128 stands for zero in the data rows.
Here are some points, one per row:
[155 123 182 165 139 143 117 169 108 151 105  97 106 104 141 151 116 123
 152 111 146  65 141 106 147 121 166 120 117  89 109 133]
[121 134 143 118 127  89 139 145 150 153  82 170 151 159 114 124 105 144
 146 191 114 146 141 141 135 150 165 142 176 115 179  91]
[127  89  80 144 111 147 147  89  81  88 142 130 131 109 133 149 146 156
  98 136  88 159 135 142 100 134 147 104 174 142 193 117]
[122 119 129 194 130  87  80 121 127 198 106 123 146 163 113 121 108 162
 122 106 115 113  95  76 128 143 136 133 104 129  93 152]
[146 148 138 110 184 104 122 127 188 147 129 140  98 172 113 124  89 116
 190 105 120  93 177  80 114 133 134 122 159 160 114 113]
[128 166  91 168 132 158 114 110 178 159 141  65  82  83 138 104 119 120
 172 174  95 102 132 130 141 165 134 202 115 149 151 141]
[ 82 112 142  59 117 165  70 102 148 169 155  74 122 133 198 139 142 120
 149 143  91 168  91 118  99 100 165 107 125 181  73 152]
[136 110 132 158 136 101  99 131 100 140 136 155 145 162  87 106 118 125
 172 171  93 129 141 182 142 156  91 111 121 135 195 180]
[184  74 180 170 153 146 143  97 163  76 112 187 171 153 152 140 128  90
 108 108 104 128  86 132 145 126 188 109 110 108 142  78]
[160 116 104 160 182 100 126 117 179 115 129 160 114  50 140 132 134 154
 176 119 150 133  95 141 115 154 110 131 104 149 108 137]
[106 108 152 111 106 122 126  76 121  91 131 136  43 103 102 131  94 157
 125 159 164 141 155  80  84 136 128 121  89 138 143 114]
[106  85 123 151 114  81 124 128 115 150 131 138 151 137 127 120 139 110
 146 101 130 114 120  55 114 163 125 139 118 120 138 123]
[150 151 112 154 174 168 128 112 156 163 117 137 140 167 125 103 159 121
 110 159  96  99 203 142 159 104 154 123 179  70 112  68]
[158 157 163 190  86 149 110 156 139 148 152 146  96 136 148 146 147 150
 146 175 117 129 146 119 204 146 113 149 163 155 145 113]
[100 125 171 109  95 159 159 109 132 159  98 168 192 135  41 242  68  55
  61 156 145 181  61  79 112  89 130 144  74 167  86 158]
[104 139 142 112  74  97 161 160 123 114 106 113 149 134 199 107 105 169
 145  78  78 126 103 151 103 109 114 114  63 138 128 112]
[105 141 130 109 179 105 148 135  37 129 181 151 122 174 162 122 110 134
 110 151 124  86 136 116  17 120 136 130 158 168  70 132]
[160  85 174 146 123 148  82 192 110  67  86  96 148 121 145 128 207 166
 157 155 151 133  88 129 119 124 113 123 113 158  93 134]
[125 166  80  92  92 150 121 123  91 138 123 147 121 102  86 121 124 123
 140 161 134 123 107  87 149 131 155 104 217  50 100 109]
[106 139 132 159 148 106 108  73  76 145  71 121  65 111 118 136 140 172
 133 129 125 125 113  94 120 120 123 154  78 174 104 121]
[ 95 135 126 163 111 118 109  99 143 137 157 180 115 143 146 198 190 121
 208 107  93 123 142 137 142 170 140 133 144 125  93 122]
[154 117 179  83 154 148 126  95 175 106 131 129 162 144 148 140 174 122
 108 116 113 172 131  96 149 119 181 151  90 113  99  82]
[153 138 180 115 129  90 145 126 133 112 187 120 141 153 146  67 122 165
 129  97  97 118  79 113 118 143  87 156 154 106 118 144]
[195 141 153 112 116 127 101 107 117 107 153  99 173  91 103 100 165 170
 144 121 127  77 158  80  56 133 112 174 122 165  76 111]
[126 139 148  93 111 153  71 147 118  78 157 139 130 159 184  60 120 129
 111  74 154 115 125 113 120 134 123 125 116 162 170 130]
[130 122 156 167 157  92 146 112 114  90  79 126 113  94 141  96 152  82
 103 166 154 174 170 122 134  94 150  98 173 103 153 103]
[ 90 136 100  85 189 112 118 205 158 194  82 149 131  65  86 136 141 175
 113 127 131 178 135 106 123 105 102 151 201 125 135 107]
[ 98 126  85 130 144 166  74 136 107 128 151  93 101 174 111 123 153 103
 145 142 162 100 156 100 132 167 119  95 105  99 103 119]
[158 163  92 178 159 104 104 192 136 105 154 141 105 134 144 146 123 135
 103 131 169 109 105  89 179 162 176 128  87 146 114 127]
[ 93 142  98  94 164 167 178  96 180  44  69 138 184 177 175 183 104 118
  52 133 194  62 130 121 136 112  36  81 102 163 113 191]
[118 167 120 182 100 132  76 118 199 102 188 135  89 144  54 145 164 132
 184 115 103  98  84 127 117 102  65  74 138 156 117 128]
[ 85 205 114  79 193  89 170 195 135 132 121 150 114  67 123 130  97 180
 114 151 112 148 107 146 132 132 119 128 157  42 116 154]
[195 110 124 153 111 135 129 158 141 123  76 106  96 128  82 152  89 153
 105 113 106 112 150 171 123 115 152 106 184  97 144 126]
[121 141 151 148  89 138  80 164 150  76 114  99 119  67 147 108 125 149
 108 118 138 114  98 134 114  84 127 105  84 117  76 125]
[131 174  85  97 120 115 175 131 149 124 158 128  50 109 179 144 119 134
 127 139 200 136  97 179  64  86 198  85 177 117 170 111]
[159 145  97  80  84 172 103 135 171 131 126 106 136 181 164  88 125 136
 121 106 109 108 166 142 156 126 179 106  96 151 104 111]
[ 52 152 118 108 119 181 181 170 137 152 122 172  84 136  94 150  76 116
 113 123 164 207 142 101 118  97 170 135 124 130 137 171]
[133 131 170  63 144 149  98 111 138  91 198 121 142  83 141 129 125 134
 161 103 161 127 122 106 104 123 152 132 144 156 132 117]
[122 107 174 101 151 149 137 120 151 118 154 121 182 162 169 152 114 125
 140 135  88 109 107 186 122 135 134 130 149  91  89 114]
[133  60 127 111 119  91 161 144 120 145 105 106 144  32  56 126 190 126
 110 125  66 169 107  75 153 186  93 178 134 139 157 122]
[109 121 165 115  78 109  91  69 149 138  75 168  44 116 105 119 128 171
  98 116 143 149 150 200 179 147 117 157 130 135 102 147]
[162 157  77 102  52  84 156 128 143  96  87 116 153 136 188 176 150 101
 117 180 146 151 213 118 162  85 102 114 129 218 136 182]
[155 112 149 112 115  99 110 160 101 159 123 116  67 166 114 196  94 161
 134 124 166 108  82 168  75 196 128  96 166 156 144 152]
[122 166 126  88 170 133 111 165 112 149 117 119 108  66  69 120 107 150
 117 189 106 165 137 112 115  97 137 122 124  89 144 150]
[150  78 119 155 126 122 102 120  81  97 164 118 184 108 157 113 102 130
 127 153  96 164 127 138 121  84 151 158 160 134 112 142]
[ 98 118  86  59 191  95  76 105 103 144 129 136  89 139 152 135 102  99
 127  84 125 114 101 123 161 142 109 137  84  66 120 170]
[117 159  89 167 112 115 168  72 157 101 156 145 122 165 147 121 156 108
  23 136 169 195 188 130 126 150  65 196 218 142  75 182]
[153 159  93 160 160 140 171 148 110 114 105 161  95 123 164 109 125  91
 144 186 124 156  92 124  79 161 102 104 155 107 133  95]
[136 122  95 144 147 153 207 131 127 124 100 102 187 143  64 103 162 141
 150 147 109 154 172 131 152 162 136  81 156 170  99 140]
[169 107 146 133 122 131 157 146  99  96 201  92  94 176 144 137  90 143
 108 136 144 112  97 129 126 147 134 103 185 108  96 113]
[ 98 224 101 122  72 132  86 170 126 160 131 150 134 104 102 135 103 119
  96 172  73 117 102  87 174  92 133 148 204  67 150 112]
[126  80 110 133 155 123 135 112 118 142 110  90 167 115  88 148 107 165
 185  86 104 118 123 193 103  98 143 159 159 145 157 154]
[111 126 142  71 153 145 160 149 124  86 132 156 121 134 133  73 108 152
 132  98  99 138  76 157  96 128 142  69 120 201 117 119]
[105  56 153  99 120 180 108 158  85 109 124 129 135 173 140 115 165 119
 148  64  98 133 101 138 114 107  83 168 143 159 180  92]
[134  57 104 112 183 140  89  79 142 147  92 138  72 159 138 148 137 168
 110 131  99 154 154 111 172 152 134 129 102  89 204 132]
[ 80  84  80 132  91 210 171 155 179 135  89 182 167 140  91 136 134  75
 131 124 197 157 123 115 123  92 128 219 141 105  96 255]
[ 96  75  77 143 125  84  82 113 139 171 174 163 177 108 147 130 129 166
 130 112 154  94 170 111 111 152 162 105  71  82 164 130]
[159 119  82 138 126  66 175 138  75 124  87 172 111  86 142 123 186  87
 112 152 115 117 137 136  88 108 138 165 123 124 166 115]
[142 171 134 167 122 165 178 124 114  96 162 123 124 136 105  89 142 166
 149 162  61 150 168 132 163  91 145 182 110  99  80 123]
[ 88 148  83 152 114 124 108 146 160  97 124 120  85 168 142 137 145 141
 121 126 132 122 115 128 123 132 130  96  77  74 153  80]
[189  68 139 126  79 156 181 121 163 140 199 170 128  71 131  78 134 147
  95 117 121 105 149 146 140 105 108 116 119 124 124 117]
[171 163  80 132 129 143 201 159 125 154 108 162 120 107 107 136  98 122
 155 116 112  75 139 134 150 144 136 130 135 136 118  90]
[127 124 126 143  88 111 116 174 124 186 123 102 100 143 156 195 193 135
  80 112 155  98 105 119 137 156 119 141  80 103 134  93]
[145 128 170 166 160 118 103  82 144 172 143  89 125 117  89 123 134 103
 175 125 114 111 100  88 159 149 170 120 167 179 125 175]
[119 119  83 169 129 101 155 133 182 121 140 127  80  99 103 132 113 155
 176 169 125 109 148 104 154 102 114 110 110 131 125  92]
[167 138 156 126 175 147 166 107  68 166 127  75 158  96 114 110 186 148
 116  80 154 160 107 137 150  91  78  83 170 173 159 153]
[117 182 150  83 101 139 112 176 145  49 202 115  80 141 143 130  49 162
 121 147 111  97 101 157 107 168 125 108 155 154 148 111]
[145  85 177 125  93  79 140 148 124 134 144 101  63 177 106 123 127 153
 109 121 136 119 121 123 252 123 116 131  99 130 125 163]
[121 109 135 164 133 161 130 132 103 204 145 156 121  81 115  90 165 143
 123 104 159 151 149 150 182 156 113 106  71  93 145 102]
[106  46 202 122  65 103 117 151 114 116  78 132 121 101 189  74 110  96
 155 124  47  78 150  89 109 130 119  85 107 123 111 161]
[ 73 117 115 173 136 192 168  66 120 103 116 138 202 135 176 158 123  83
  62 140 110  58 205  63 140 154  82 110 181 217 109 178]
[155  87  75 121 108 105 196 118 129 104 107 107  92 127 106 101 120 115
 145 168 118 130 100 119 113  79 113 116 108 121 101  96]
[209 133 135 107 132 158 157  86 137 115 135 130 175 177 150 128  98 119
 113 138 121 124  57 137  76 173 122 137 113  55 125  84]
[ 68 173 171 143 155 130 100 109 130 189 139 135 142 147 106 141 159 131
 181 113 177 113 111 124 100 165 117 130  81 116 148 117]
[ 66 115 166 130  83 224 218  88 153 128  61 165 233 157  99 236 109 154
 101 142 216 129 137  98 178 128 113 176  97  90 144 145]
[ 61 134 116 142 115 153  81 148  92 113 116  46  86 153 122 113  80 124
 129  53 173 159 148 157 118 156 145 134  94 154 119 117]
[101 170 122 171 118 106 107 128 168  88 150 121  37 110 122 149 124  95
 105 124 154  53 104 106 148 127 161 138 105 116 150  98]
[110 210 159 141 108  81 152  51 125 121 119  93 156 141 139 136 107  61
  89 166 151 160 192 153  95  85 111 188 157 205 134 182]
[142 121  93 177 126 111 170 111 109  85 107 118 169  86 127 153 100 115
  67  57 100 187 185 173 118 140  63 113 161 141 109 187]
[ 87 140 127  79 107 173 130 114 147  99 143  83 114 133 184 150 145 139
 124 139  81  70 122 176 147 124 160  97 104 118 161 115]
[101 178 127 138 138 102 132 130 129 100 150 131 110 132  88  99  97 130
 147  88  98 153 152 135 142 133 155 159 103 150 171  90]
[ 47  99 151  93 118 130 112 132 126 170 143 111 123 136 106  67 144 101
 110 157 170 102 131 174 145 210 176 121 133 106  83 112]
[133 149 110 104 132  98 156 155 125 139 140 104 142 166 113 118 193  91
 127 128 126 123 153 117 118  73 152  68 167 116 205 207]
[129  50 149 130 211 129  94 114 126 145 125 103 230 151 117 136 135 136
  98 155 153  71  51 208  88  53 104 153 108 168 101  98]
[142 161  59 173 182  88 177 132  76  81 106 122 152 149 120 104 161  58
 121 100 153 199  68 131 111 119 172 154 160 128 157 127]
[130 140 104  96 109  99  79  48  71 122 107 161 128 127 104 123 158 154
 174 107 149 118 127 149 160 144 159 106  91 129 105 169]
There is one direction along which these points spread out most. Take the direction at right angles to it along which they spread out most. Then take the direction at right angles to both along which they spread out most. Go by this last direction. How far along it is each point below, from 0 to 99? 50 is the average, and the first point above lies past it. One standard deviation of the points above along it is 16.
[164  79 130 157 142 170 118 134 116 238 125 108 146 102 113 125 171 146
 188 129 134 132 116 134 161 176  48 122  76 172 162 160] 78
[148 140 115  75 122 184 113 130 151 102  89 147 171 157 170  97 112 101
  88 121 155 133  50 181 132 169 145 161 152 113 176  61] 41
[124 110 169 114 168  44 185 118  97 125 141 135 124  44 121 122 108  91
 136 135 150 139 181 133 161 133 144 118 105 105 163 108] 47
[147 135  84 143 152  95 118 204 126 118 150 158 128 122  90 159 135  45
 107 152 112 127 184 171 103 105 151 143 144 101 107 104] 37
[198  91 119 101  97 126 147 148 129 111 180  54 151 147 129 168 129 143
  92 132  88 105 141 189 113 148 127 145 145 107  94  96] 30
[129 157 114 117 132  96  76 126 103 174 139 167 128  91 166 123  80  52
 202 108 170  89  84 129 139 122  89  99 146 112  85  88] 51
[134  86 155 129 139 137 106 120 102 176 112 162 152 121 125 129 160  87
 144  59  74 117 121 125 139 138 136 180  76 130 114 135] 73
[174 154 132 130 100 117 138 110 135 154 112 141 153 151 138 107 138 174
 120 114 138 137 143 168 103 101 142 127 158 124 166 114] 36
[134 124 137 146 126 111  73 125 117 147  98  73 185 147 155  98 112 158
 112 114 158 193 104 153 112 153 119  91  93 186 115 103] 49
[ 51 147  89 108 129 108 148 174 123 167 112  94 131 139 101 120  73 101
 150 145 138 149 148  78 112  55 128 101 154  73 182 152] 50
[191 125 143 103 116 192 119 139  92  92 148 158 157  89 143  94  79 120
 135 130  92 117 149 108 101  93  74 143  60 117 129 108] 40
[160 162 201 126  93 143  71  78 162 106 146 148 130 154 154 115  99 133
 182 131 165 196 140 116 151  93  72 129 132 117 128  93] 53
[127 143 181 129 124 108  67 137 129 142 151 122  90 135 131 134 177 124
  99  96 133 170 196  95 106 126 131 118  60  76  98 171] 70
